In the rows, 128 means zero.
The rows of Y fall into 3 groups, which share some directions, and each row is roughly a mix of its group's hidden directions.
Y (116 x 11):
[[126  85 126 156 132 178  94 108 129  88 160]
 [142 180 121 101 145  89 160 152 123 166  99]
 [132 123 160  81 105  84 107 131 178 108 147]
 [146 171 106 108 156 107 175 134 135 157  82]
 [154 145 113 169 160  79 122 151  94  99 104]
 [149 122 150 149 168 163  68 126 132 125 169]
 [ 94  82 123 113  69 148 134 105 150 101 142]
 [ 90 138  83  98 133 169 140  85 160 145 122]
 [109 150 153 162 160  85 170 139 114 149  90]
 [139  99 124 182 139 120 120 165  93  75 130]
 [131 144 101  66 113 145 118  77 129 117 164]
 [113 123 164 171 144  97 153 173 104 167 118]
 [114 151 124  71 122 115 118 123 187  98 155]
 [130 140 100  90  88 146 118  76 159  92 133]
 [105 138 151 106  98  73 138  89 133 173 119]
 [149 123 177 173 133 164  85 142 136 159 139]
 [113  94  99 115 106 112 179 160 126  77 118]
 [ 99 119 160 138 133 156 167 112 195 114 141]
 [109 146 121 129 148 112 160 120 148 185  70]
 [154 116 133 163 160 154 107 194 130 103 144]
 [119 161 122 119 110  95 189 169 130 152 101]
 [156 140 162 145 167 148  80 162 132 142 166]
 [183 186 132 105 137 111  93 108 138 145 137]
 [126 141 130 181 169 103 136 128  70 136 101]
 [125 115 130  93 113 182 105  79 129 127 172]
 [140 143 126 166 155 103 153 157 143 153  65]
 [139 152 114  74 121 155 107  71 136 134 161]
 [136 145 110  78 123 154 104  67 122 127 163]
 [133 104 124 186 146 107 131 171  98  87 111]
 [ 97 160 117  60  97 107 128 136 152 153 135]
 [138 121  92 141 190 149 144 175 109 111 107]
 [141 117 130 187 149  97 127 174 104  92 110]
 [ 73 107 138 170 123 154 168 133 127 154  94]
 [164 141  90 135 191 117 115 106 147  92 117]
 [111 140 119 133 149 120 161 117 145 184  67]
 [ 87 162 103  66 106 116 136 139 162 143 123]
 [121 129 145  82  99 108 108 151 182 100 161]
 [125 130 118 104  61 141 123 103 170  89 141]
 [ 68 131 127 146 130 141 175 123 136 172  94]
 [154 142 120 135 177  87 128 168 103 138  82]
 [120 107 147 169 169 115 145 183  96 153 118]
 [128  86 118 160 143 176  96 104 120  84 148]
 [101 131 169 141 103 111 172 151 110 179 105]
 [149 120  93  88 119 158  85 105 152  94 161]
 [167 117 153  96 101 101  84 136 137  96 167]
 [144 124 103  94 106 172  98  99 156  85 152]
 [134 156 124  80 127 152 102  68 138 148 158]
 [ 98  81 124 147  91 178 150 117 125 100 154]
 [128 162 134 132 147 107 143 126 152 192  77]
 [142 108 122  72  74 157 111 129 160 127 152]
 [117  83 134 126  77 147  96  93 143  89 144]
 [101 120  95  70 116 137 177  95 148 127 118]
 [ 74 103 142 156 107 157 169 131 132 159  97]
 [140 149 163 134 137 161  74  96 135 168 157]
 [106 109 151 105  57 156 144 153 131 155 137]
 [155 146 159 177 146 113  72 149 104 123 148]
 [114  76 147 135 108 158 115 132 102  86 175]
 [147 112  77  88 146 162 107 100 130  85 119]
 [120 143 118  98  65 116 132  69 148 113 122]
 [155 135 158 185 141 114  81 162 104 122 140]
 [109 122  84 104  93 123 165  83 128 101  94]
 [144 104 131 178 140 118 110 160  91  73 140]
 [138 102 156 175 116 122 147 153  89 179 108]
 [160 196 120 109 146  96 103 109 141 156 121]
 [117 130 110 107  67 164 144 103 160  94 149]
 [142 140 124 124 101 120  92 143  49 141 148]
 [117 150 128  81 112 131 157 113 170 183 106]
 [172 164 110 113 190 128 102 160 127 129 118]
 [139 102  81  99 139 172 107  99 130  81 127]
 [152 166  96 130 183 116 114  91  95 103 124]
 [115 169 103  61 105  99 129 155 144 140 121]
 [161 121 121 151 168 150 113 197 123 103 129]
 [141 116 101 156 159 186 110 134 122  75 132]
 [109  76 115 153 107 180 153 130 109  93 142]
 [124  98 159 164 115 173 109 160 139 113 177]
 [171 187 115 126 160  84 102 114 122 119 124]
 [126 106 172 181 138 105 167 143 119 147  89]
 [128 153  98  91 124  84 154  89 117 141  82]
 [115 102 159 186 113 149 154 153  87 152 114]
 [ 79 155 118 102 122 113 171 134 144 167  88]
 [126 114 158 186 129 118 150 155  82 161 107]
 [131 166  99  89 112  90 150  89 131 130  84]
 [141 137 117  82  83 151 104  89 161 104 153]
 [158 116  91 100 116 166  81 113 132  97 164]
 [117 151 118 179 189 107 141 119  96 126 104]
 [138 148 102  93  83  93 137  94 135 105  84]
 [134 173 108 109 170 100 163 132 109 164  94]
 [103 124 167 122  79 117 160 152 107 178 113]
 [149 177 100  78 153  93 134 139 148 145 103]
 [128  94 159 195 143 136 164 142 125 128  96]
 [166 190 105 127 156  87  97 117 121 122 125]
 [114 105 165 157 106 164 117 156 149 129 186]
 [111  80 126 144 102 192 138 126 157  99 124]
 [131 107 165 161 132 161 104 177 139 128 176]
 [163 177 106  79 150 102 127 157 149 142 113]
 [112 153  64 102 138 161 125  94 108 159 117]
 [136 121 157  76  85 105 117 147 175 112 149]
 [120 139 114 136 199 116 144 120  90 161  98]
 [140 110 152 165 168 141 112 195 118 134 146]
 [118  96 175 132 104 130 131 147 186  95 155]
 [ 98 130 118 136 107  87 189 124 108 145  85]
 [120 160  85 117 174 138 113  94 143  79 137]
 [138 110 104  86 107 164  94 104 163  96 158]
 [148 123 117 107  88 116  90 139  64 160 133]
 [112 139 104  62 113 136 130  72 125 130 156]
 [105 132 121 139 148 122 164 123 143 182  67]
 [121  85 141 144 112 155 100 132  95  85 177]
 [139 126 156 195 143 110 113 182 125 129 110]
 [145 128  82 139 147 164  85  97  86 115 151]
 [127  94 120 128 116 119 124 137  89  58 167]
 [147 147 138 169 176  77 136 140  94 132 102]
 [154 129 123 104 113 138  93 114 111  76 187]
 [ 90  88 139 152 127 157 165 138 139 168  86]
 [132  91 121 113 108 158 116 117 105  70 177]
 [131 121 133 184 147  92 143 179 117 119  89]
 [123  97 126 182 138 107 149 178 107 100  99]]

One row of each group comes first, with its name. Which group is each row after those in?
[107 135 107 106  98  86 183 123 122 138  83]
B
[104 156 117  70 126 119 132 114 188 104 137]
D
[149 127 157 194 145 119  90 166 108 119 131]
A

[109 150  70 124 147 172 109  90  96 131 141]
D
[ 76 134 124 148 143 112 168 126 125 163  74]
D
[106 139 127 134 143 120 162 127 154 186  71]
A
[102 158 162 120 132  76 168 154 151 155 109]
D
[ 92  93 163 157  77 110 135  89 118 140 136]
B
[113  89 105 136  91 180 156 135 129  83 144]
B
[143 116  78  91 137 168 112  93 134  83 126]
B
[104 101  94  99 110 114 187 143 134  88 114]
A
[126 126 134 116 127 161  97  91 142  76 182]
D
[105 103 145 162 132 136 161 153 142 175  76]
A
[105 133 136 150 133 105 162 161 151 175  75]
A
